Each path below is one point turned by a fixed rotation once a step. After each direction that follows a path, write how fast that rotation turns it, in degrees each step (0 if it stays still).
Each turn is a multiple of 5 degrees from 10 to 175, or 0.
Each row of a path follows its step; steps can be skipped.
path 1
step 0: [ 0.53  0.37 -1.43 -1.52 -0.01 -1.16 -1.12 -1.52  2.83 -1.10 -1.40  0.29
 -1.31 -2.78 -1.23  1.43  0.90 -0.27 -0.74  0.16 -4.28  0.42 -0.44 -0.81
 -1.08 -3.02  1.01  0.85  0.59  0.97 -1.37  0.11 -1.25 -1.47  0.52 -1.59
  0.10  2.00 -1.50 -0.17  1.98  1.42  0.11 -1.07  0.72 -0.03 -0.36  0.73
  0.74 -2.40  1.40 -1.38  0.28  1.51  0.64  2.33  1.01 -1.44  0.12]
step 1: [-1.21  0.93  1.67  0.12  0.43 -0.59 -0.20  1.13  0.54 -1.33 -0.50 -1.34
 -2.27 -0.52 -0.87  2.94  0.73 -0.26  0.15  0.60 -1.18  0.94 -0.42 -2.12
 -0.92  1.45  1.31 -0.61  0.17 -1.22  0.94  1.64 -2.87 -0.56 -0.45  0.48
  0.71 -0.66  0.04  0.26 -1.80 -1.39 -0.81 -2.77  0.62 -0.92 -2.94  0.01
 -3.06 -0.48  1.88  0.50  0.73 -1.95 -2.83  2.15  2.08 -0.79 -0.38]
step 2: [-1.59  0.81  0.04 -0.26  1.91 -0.89  0.03  1.34  3.50  0.19  0.48  0.82
  0.01 -1.99 -0.52  1.10  2.89  0.25  2.55 -0.24 -1.48 -0.95 -1.66  0.23
 -0.63 -1.42 -0.62  0.92 -2.06 -0.12 -0.06  0.57 -1.39 -4.12  1.29  0.82
 -0.88  1.56  2.36 -0.24  3.09  1.17 -0.86  0.97  0.03 -0.52 -0.76 -0.53
 -1.43  1.76  0.07  0.80 -0.67 -0.90  0.30 -0.03  2.18  0.37 -0.69]
step 3: [-0.72  1.29 -1.22  0.30 -0.84  0.20 -0.41 -1.14 -0.53 -0.75 -2.98 -0.64
 -0.19 -1.19  1.75  0.95  0.17 -1.34 -0.38  0.09  0.72  1.62 -0.41 -2.57
  1.10 -0.57  1.11  0.16  1.67  2.32  1.45  1.66 -2.37 -3.51 -0.83 -0.70
  0.34 -0.55 -0.18 -1.85  0.77  0.20 -1.72  0.83  1.44 -1.95 -0.01  0.73
 -1.82  0.63  1.33 -1.17  0.62 -2.19  1.89  0.85  0.86 -2.85 -2.27]
step 4: [-0.95 -0.92 -1.41  1.22  1.15  1.47  0.40  2.04  0.68 -1.49 -0.50  0.94
 -2.78 -0.09 -0.50  2.23  0.19  1.19  2.15 -1.61 -1.91 -2.14  1.00  0.69
 -0.30 -2.02  2.29 -0.08  1.28  1.11  0.59  0.28 -0.04 -1.11 -1.80  0.96
 -1.04  1.09  0.76 -0.44 -0.26  2.53 -0.91  2.05  0.01  1.82 -2.00  0.96
 -1.32  0.72  1.66 -2.04  0.33 -1.36 -1.94  2.40  0.56 -1.30  0.52]
step 5: [-3.78  0.48 -0.44  0.67  0.42  1.27 -1.16  0.77  0.84 -0.07 -2.17  0.92
 -1.36  1.43 -0.74 -0.63 -1.30 -0.86  0.13  0.51  0.35 -0.24 -1.19 -0.44
  0.82 -0.17 -0.66  1.24  0.73  0.80  1.34  1.51 -1.72 -3.12  0.37 -2.57
 -0.04  3.43  0.32 -0.27  1.32 -0.28  2.35  0.11 -0.03 -2.12 -2.73  1.03
 -2.10 -1.27  1.52  1.45  1.14 -0.94 -1.73 -1.61 -0.34 -0.28  0.35]
step 7: [-2.28  0.26 -0.73 -0.82 -1.48  2.20  1.16 -1.76  2.19 -1.18 -1.37  1.23
 -1.07  0.83 -3.15 -0.17 -1.73  1.49  0.76  0.22 -0.03  1.88  0.15 -0.33
 -2.76 -1.01 -0.28  1.11  1.05  1.14  1.45  0.40  0.80 -3.84 -0.74  1.50
 -1.52 -0.99 -0.15 -0.59 -0.47 -0.17  0.05  0.47  0.59  0.07 -3.55  0.88
  1.32 -0.06 -0.06  0.49 -0.78 -0.43 -0.02  0.20 -1.13 -2.31 -1.86]
step 8: [ 0.77 -0.11  0.56 -0.10 -1.58 -1.46  1.45  1.81  0.86 -2.00 -1.51  1.64
 -1.31 -0.94 -1.40  0.99 -1.60  0.47  1.03  3.47 -0.35 -0.87 -1.33 -0.16
  1.05 -1.08  0.28  0.53  2.15  0.40 -0.03 -1.10  0.33 -0.93  1.17 -1.17
  2.24  0.93  0.50 -2.21  1.44 -0.43 -0.03  0.97  3.06 -0.39 -1.08  1.48
  0.31  0.36  2.60 -0.51 -2.12  0.06 -3.51 -0.01  0.86 -1.26  1.47]
step 9: [-0.70 -0.12  1.20  0.96 -0.61  0.19  1.34  1.26  1.09 -1.75 -2.13  1.74
  2.03 -0.35 -1.18 -0.22 -0.13  2.39  0.27 -0.30 -0.47  0.91 -0.27  1.28
  0.40  3.16  0.44  0.01 -1.19  0.24  1.76 -0.30 -0.57 -0.50 -2.13 -1.04
 -1.01 -1.74  0.95 -0.89  2.60  0.92 -0.09 -0.73 -0.51 -1.93 -4.35  1.98
 -0.16 -0.40  0.93  0.38  1.66  0.51 -1.49  0.12  2.26  0.28 -2.42]
step 10: [-2.39 -0.31  0.15 -0.05 -0.33 -2.22  2.47  1.35 -0.05 -1.04 -2.83 -0.25
  0.45 -0.66 -0.45 -0.17  0.89  1.40  2.89 -0.63  0.22  2.58 -2.96 -0.45
 -0.08  0.78 -1.81 -0.88  2.31  0.19  0.76 -2.37  1.07 -1.60  1.02  0.64
 -0.17  0.87  2.37 -0.37  0.32 -0.24 -1.39  2.49  0.99  0.25  0.01  1.63
 -1.26  2.20 -1.51  0.37 -0.20 -0.22 -1.01 -0.21 -2.32 -1.18 -0.49]
step 11: [ 0.12 -0.07 -0.80 -1.23 -2.74  0.42 -0.59  2.27  0.20  0.55 -3.14  0.97
  0.95 -0.63 -0.22  1.76 -2.03  3.73 -0.55 -0.41 -1.06  1.29  0.78  0.99
  1.46 -0.48 -0.83 -0.20  0.33  1.18  1.17 -0.45  0.65 -0.97 -0.60  0.43
 -1.22 -0.89  0.05  0.21  1.40  2.69  0.96  1.10  2.40  0.05  1.00  0.59
  0.83 -0.63  3.42 -0.75  1.06 -0.73  0.39 -2.61 -0.01 -2.70 -1.17]
Directions:
[-0.17 -0.06  0.11  0.03 -0.29  0.21  0.33  0.49 -0.86  0.07  0.31  0.27
  0.07 -0.30  0.38  0.39  0.00  0.51 -0.05 -0.66  0.09 -0.34 -0.20  0.54
  0.16 -0.33  0.38  0.00 -0.36 -0.35 -0.05  0.26  0.09  0.03  0.09  0.37
 -0.19 -0.19 -0.24 -0.20 -0.41 -0.10 -0.51 -0.11 -0.31  0.48 -1.06 -0.48
  0.70 -0.11  0.12  0.63  0.25 -0.42 -0.09  0.42  0.14  0.34 -0.80]  140
[ 0.63  0.26  0.41 -0.07 -0.52 -0.06 -0.54 -0.20  0.04 -0.14  0.31 -0.20
 -0.42 -0.68 -0.84 -0.11  0.20 -0.13 -0.13  0.31 -0.11  0.01 -0.39 -0.28
 -0.38  0.47  0.10  0.64 -0.56 -0.32 -0.02  0.54  0.32 -0.01  0.05  0.28
  0.37 -0.17  0.28 -0.58 -0.25  0.21 -0.62 -0.21  0.54 -0.32 -0.70  0.38
  0.28  0.40 -0.34  0.11 -0.54 -0.01  0.32 -0.30  0.30  0.21  0.41]  55
[ 0.28  0.36  0.26 -0.76 -0.40 -0.15 -0.69 -0.22 -0.20  0.05 -0.03  0.38
  0.52 -0.24  0.34  0.46  0.73  0.16 -0.07 -0.52 -0.94  0.22 -0.22 -0.36
  0.13  0.12  0.31 -0.72 -0.55 -0.48 -0.24 -0.36 -0.28 -0.13  0.14  0.32
  0.20  0.14  0.10  0.22 -0.43  0.14  0.42  0.02  0.25 -0.13  0.12 -0.70
 -0.63 -0.35 -0.37 -0.03  0.21  0.20  0.02  0.15  0.01 -0.53  0.31]  25
[-0.48 -0.38  0.46  0.11  0.19  0.04  0.83  0.03  0.02 -0.01  0.50 -0.33
 -0.39 -0.19  0.50 -0.29  0.65  0.12  0.45  0.08 -0.37 -0.43 -0.83 -0.57
  0.37 -0.41  0.00 -0.30  0.47 -0.45 -0.32  0.06 -0.02  0.42  0.36 -0.02
  0.25 -0.71  0.06 -0.01  0.12  0.03  0.27  0.62  0.28 -0.29 -0.10  0.16
  0.60  0.05  0.04 -0.50  0.01 -0.32  0.11  0.21 -0.20 -0.05  0.83]  170
[ 0.54  0.26 -0.75 -0.31 -0.70  0.57  0.30 -0.37  0.16 -0.09 -0.25 -0.14
  0.06  0.12 -0.53  0.50  0.08 -0.08 -0.45  0.07 -0.55  0.12  0.06  0.16
  0.57 -0.57 -0.09  0.17  0.89  0.50  0.27  0.16  0.62 -0.12 -0.06  0.71
  0.48 -0.03 -0.10  0.10 -0.27 -0.39 -0.06  0.27 -0.01  0.64  0.11 -0.10
  0.33  0.05  0.18 -0.46  0.46 -0.23  0.54  0.17  0.29 -0.03  0.36]  95
[-0.08 -0.45 -0.20 -0.15  0.69 -0.34  0.31 -0.57 -0.26 -0.17 -0.47 -0.07
 -0.05  0.25 -0.24  0.18 -0.25 -0.43 -0.12 -0.28 -0.42 -0.37 -0.14 -0.51
 -0.45  0.76 -0.64  0.45  0.08 -0.37 -0.13 -0.39  0.02 -0.03 -0.46 -0.13
  0.11 -0.71  0.27 -0.35 -0.71  0.50 -0.52  0.07 -0.46  0.64 -0.21 -0.07
 -0.16 -0.04  0.22  0.01  0.39  0.27  0.22  0.65 -0.38 -0.44 -0.07]  120
[-0.21 -0.68  0.41 -0.67  0.43  0.42 -0.23  0.60 -0.27 -0.04 -0.07  0.19
 -0.62  0.38 -0.39 -0.44 -0.07  0.19  0.15  0.90 -0.71  0.23  0.48 -0.05
  0.02  0.04 -0.29  0.47 -0.11  0.35 -0.40  0.07 -0.40  0.17  0.35  0.23
 -0.16  0.11 -0.47  0.29 -0.18 -0.64 -0.12  0.09  0.55 -0.21  0.08 -0.37
  0.33 -0.18 -0.33  0.44  0.34  0.44  0.42  0.51  0.23 -0.19 -0.22]  55
[-0.28 -0.31  0.90 -0.36  0.06 -0.57 -0.38 -0.46 -0.22 -0.21  0.36 -0.43
 -0.33  0.06  0.40  0.23 -0.23 -0.65  0.39  0.32  0.22  0.49 -0.18  0.04
  0.60 -0.25  0.23 -0.21  0.41  0.00  0.95 -0.18  0.59 -0.23 -0.02 -0.56
  0.64  0.26  0.01 -0.14 -0.77 -0.53  0.10 -0.01  0.03  0.13 -0.22  0.26
 -0.23 -0.08 -0.24  0.15  0.11 -0.10  0.21 -0.14 -0.04 -0.14 -0.68]  160
path 2
step 0: [-2.28  2.88  0.83 -0.45  1.75  0.78  0.08  0.35  0.55  0.11  0.72 -0.89
  0.89  1.54 -0.27  0.44  0.78  1.56 -1.29 -1.27  0.77 -1.58 -0.05 -1.95
 -2.07 -1.89 -0.58 -1.28  1.03  0.44  0.11 -0.78  3.26  1.20 -1.02  0.12
  1.19 -0.63  0.07 -2.51 -0.51 -0.76  3.16  1.47  0.59  2.60 -0.25  1.03
  1.61  0.12  2.05 -1.95  0.29  1.76  0.96 -0.54 -0.14  2.28 -1.55]
step 1: [-0.37  0.07 -0.38 -1.57  2.24  1.97 -0.17  0.46  1.00 -0.91 -1.77 -0.72
 -0.01 -0.24  2.06  1.71 -0.83  1.00 -1.42  1.18 -2.12  0.80  1.60 -1.12
 -1.60  0.02 -1.23 -0.63  2.29 -0.17  1.73 -2.13  0.39  1.49  2.27  1.94
  0.91 -0.81 -0.06 -2.04  0.26  2.44  1.03 -0.26  1.80  1.11  1.35 -0.42
  0.60  0.18 -0.27  0.41  0.38 -4.15  0.01 -2.57 -0.56  1.26  0.07]
step 2: [-1.53  0.55 -1.44  1.09 -0.05  3.50 -2.72 -0.89 -1.71  2.04 -1.43 -1.42
 -0.71 -1.37  1.94 -1.33  0.33  1.59  2.82  0.16  0.20 -1.09 -0.82 -1.04
 -2.21  0.57 -0.86 -0.86  0.36 -0.70 -0.73 -1.84  1.07 -1.07  0.38  1.39
  1.61 -2.10  0.74 -0.12 -0.88 -1.05  0.70  1.52 -0.98  1.04  0.41  1.17
 -1.01  0.79  2.73  0.68  1.42 -0.58 -0.82 -2.05  0.63  1.62  1.23]
step 3: [-2.41 -1.94 -2.04 -0.75 -0.78  2.44  1.66  0.81  0.60  0.69  0.80  0.46
 -0.56  0.63 -0.53 -2.74  0.88  1.92  0.15  2.08 -0.24 -0.97  1.53  0.82
 -0.64  1.45 -2.52 -1.22  2.45 -0.89 -1.33 -3.42  0.05  0.83  0.72  2.00
  2.09  2.12  0.22 -1.50  0.29  0.42  0.63 -1.53 -0.35 -0.76  1.01 -2.26
 -1.32  0.47  0.41  1.54 -0.51 -0.09  0.20  0.09  0.92 -1.08  0.70]
step 4: [-2.27 -0.44 -0.38 -1.84 -1.86  0.43  0.14 -0.07 -1.11 -0.17 -2.12  0.10
  0.39 -0.77  0.17 -2.12 -0.80  1.18  0.00 -1.12  1.16  0.65 -0.61  1.99
  1.64  1.40 -1.99 -2.24 -0.82 -2.16  1.05  1.13  3.83 -2.74 -0.59  1.01
  0.05 -1.56  0.94 -2.25 -2.16  0.40  1.17 -1.67  0.06 -2.18 -0.12 -1.41
 -0.99 -0.26  0.37  0.81  2.07  0.64 -0.78 -0.62  0.89  0.83  1.73]
step 5: [ 2.84  0.20  0.91  0.18 -1.75  0.44  1.54  1.02  0.15 -0.15  1.35 -1.21
 -1.33  1.37  0.57 -2.11  0.56  0.94  0.18 -1.11  1.21 -0.90  1.50 -0.02
  1.67  1.14 -1.03 -0.32  3.75 -0.47  0.90  0.26  0.68 -0.49  1.21 -0.57
 -0.47 -0.39  0.34 -4.86 -1.15 -0.10 -0.64  0.05 -1.92 -0.82  0.12 -1.00
 -1.44  1.37 -1.02  1.09 -2.72  1.69  0.04 -1.28 -0.44  1.88  1.30]
step 7: [ 2.52 -1.13 -0.70  1.62 -0.86 -0.51  0.25  2.14  0.63  1.07 -1.75 -1.21
 -0.64 -1.36  1.43  0.50 -1.27 -0.18  1.15 -1.38  0.24  0.63  0.70 -1.98
 -1.38  0.50  1.03 -0.27  1.76  1.92 -1.48 -0.23 -0.23  0.56 -0.97  1.28
 -1.95  0.57  0.65 -1.59 -1.77  0.10  3.29 -1.03  2.80  0.71  0.83 -1.39
  0.78  0.10 -2.11  1.41 -0.74  2.74  2.04 -2.21 -0.18  1.57  0.95]
step 8: [-0.51 -0.57 -0.07 -0.12  1.79 -0.51 -0.41 -2.42  2.79  2.00 -0.50  0.72
  0.36  0.74  1.34 -0.22  0.15 -2.57 -0.28 -0.46  0.50 -0.61 -1.81 -2.86
  0.66 -0.38 -1.66 -2.96  2.73  2.88 -0.10 -0.48  0.42  0.09 -1.05  2.03
  0.98 -0.20 -0.33 -0.11 -0.35  1.46  2.57  1.32 -0.10  0.04 -1.13  1.00
 -0.61 -1.96  0.42  1.18  0.66  2.80 -1.38 -1.19  0.87  1.17 -1.12]
step 9: [ 0.15  0.79 -0.37  0.22  2.56  2.99  1.24  2.25  1.57 -2.12 -0.02  2.00
  1.18  1.01  1.10  1.48  0.39 -0.06  0.35 -0.50 -1.36  0.90  0.47  0.97
 -2.66  0.36 -0.12 -0.52  0.53  0.73 -0.98 -1.41  2.11 -0.73  0.48  3.47
 -0.14 -0.28 -0.77 -0.84 -1.08 -0.12  2.86 -0.29  0.20 -0.41  1.21  0.08
 -1.03 -1.95  0.39 -1.16 -0.75  2.21  0.03 -0.85 -2.84  1.88 -1.53]
step 10: [-1.66  1.51 -2.48 -1.09  2.06  1.67 -1.49 -1.29 -0.90 -2.54  1.04 -0.85
  0.82 -0.53  0.55  0.50 -1.59  0.02 -1.54  0.59  0.13 -0.23 -0.20 -1.81
  0.88  0.42 -1.85 -0.52  2.12  0.50 -0.14 -0.51  1.64  1.77  1.83  1.91
 -0.95 -1.92  2.19  0.58 -2.93  0.37  1.99  1.88 -0.54 -1.72  0.16  0.88
  0.45  0.07  2.11 -0.06 -1.39 -0.47 -0.96 -3.04  0.59 -0.65  0.47]
step 11: [-0.24  0.95 -2.70  1.51 -0.44  2.70 -0.34 -0.12 -1.36 -0.31  0.26  0.69
 -3.11  2.91  2.21  0.18  1.66  0.36  0.37 -1.18  1.92  2.79 -1.07  0.21
 -1.99  0.49 -0.35 -0.61  0.94 -0.90 -0.47 -2.38  1.61  0.99  0.12  1.42
  0.30 -0.83  0.88 -1.88  0.34  0.43 -0.65  0.13  0.22 -0.92  2.33  0.28
 -2.38 -0.94  1.84  1.12 -1.10 -2.39  1.52 -0.84  0.84 -0.27 -0.38]
Directions:
[ 0.00  0.22 -0.25  0.21  0.36 -0.07  0.08  0.24  1.05 -0.48 -0.19 -0.47
  0.84 -0.12  0.50 -0.07 -0.21 -0.48 -0.13 -0.32  0.16  0.26  0.06 -0.37
 -0.63 -0.31 -0.15  0.45  0.03 -0.29  0.24 -0.35 -0.12  0.58  0.12  0.17
 -0.08 -0.14 -0.20  0.10 -0.51  0.07  0.04 -0.44  0.04  0.58 -0.26  0.90
 -0.77  0.00  0.49 -0.31  0.20  0.11  0.05  0.38  0.45 -0.39  0.07]  40
[ 0.11  0.14 -0.08 -0.62 -0.47  1.14  0.19 -0.49 -0.18 -0.09  0.24 -0.16
 -0.22 -0.20  0.08  0.00  0.23  0.13  0.64  0.22  0.16 -0.12  0.14  0.15
  0.33 -0.77 -0.13 -0.04 -0.11 -0.53  0.66 -0.60  0.23  0.33  0.15  0.63
 -0.47  0.54  0.47  0.08  0.15 -0.34 -0.44  0.25  0.39  0.03  0.39 -0.11
 -0.20 -0.04  0.37 -0.41  0.69 -0.23 -0.29 -0.22  0.01 -0.47 -0.13]  40
[-0.04 -0.79 -0.04 -0.25  0.48 -0.19 -0.23 -0.30 -0.58 -0.13 -0.43  0.12
  0.60  0.43 -0.39 -0.67 -0.48 -0.74 -0.17 -0.35 -0.09  0.43 -0.40  0.54
  0.00 -0.02 -0.36 -0.16  0.22  0.31  0.28 -0.50 -0.11 -0.08  0.02 -0.51
  0.00  0.30  0.28 -0.28  0.57  0.87 -0.33  0.16  0.17  0.20  0.08  0.32
 -0.02 -0.62  0.10  0.08  0.23 -0.40 -0.32 -0.48 -0.29 -0.44  0.08]  155
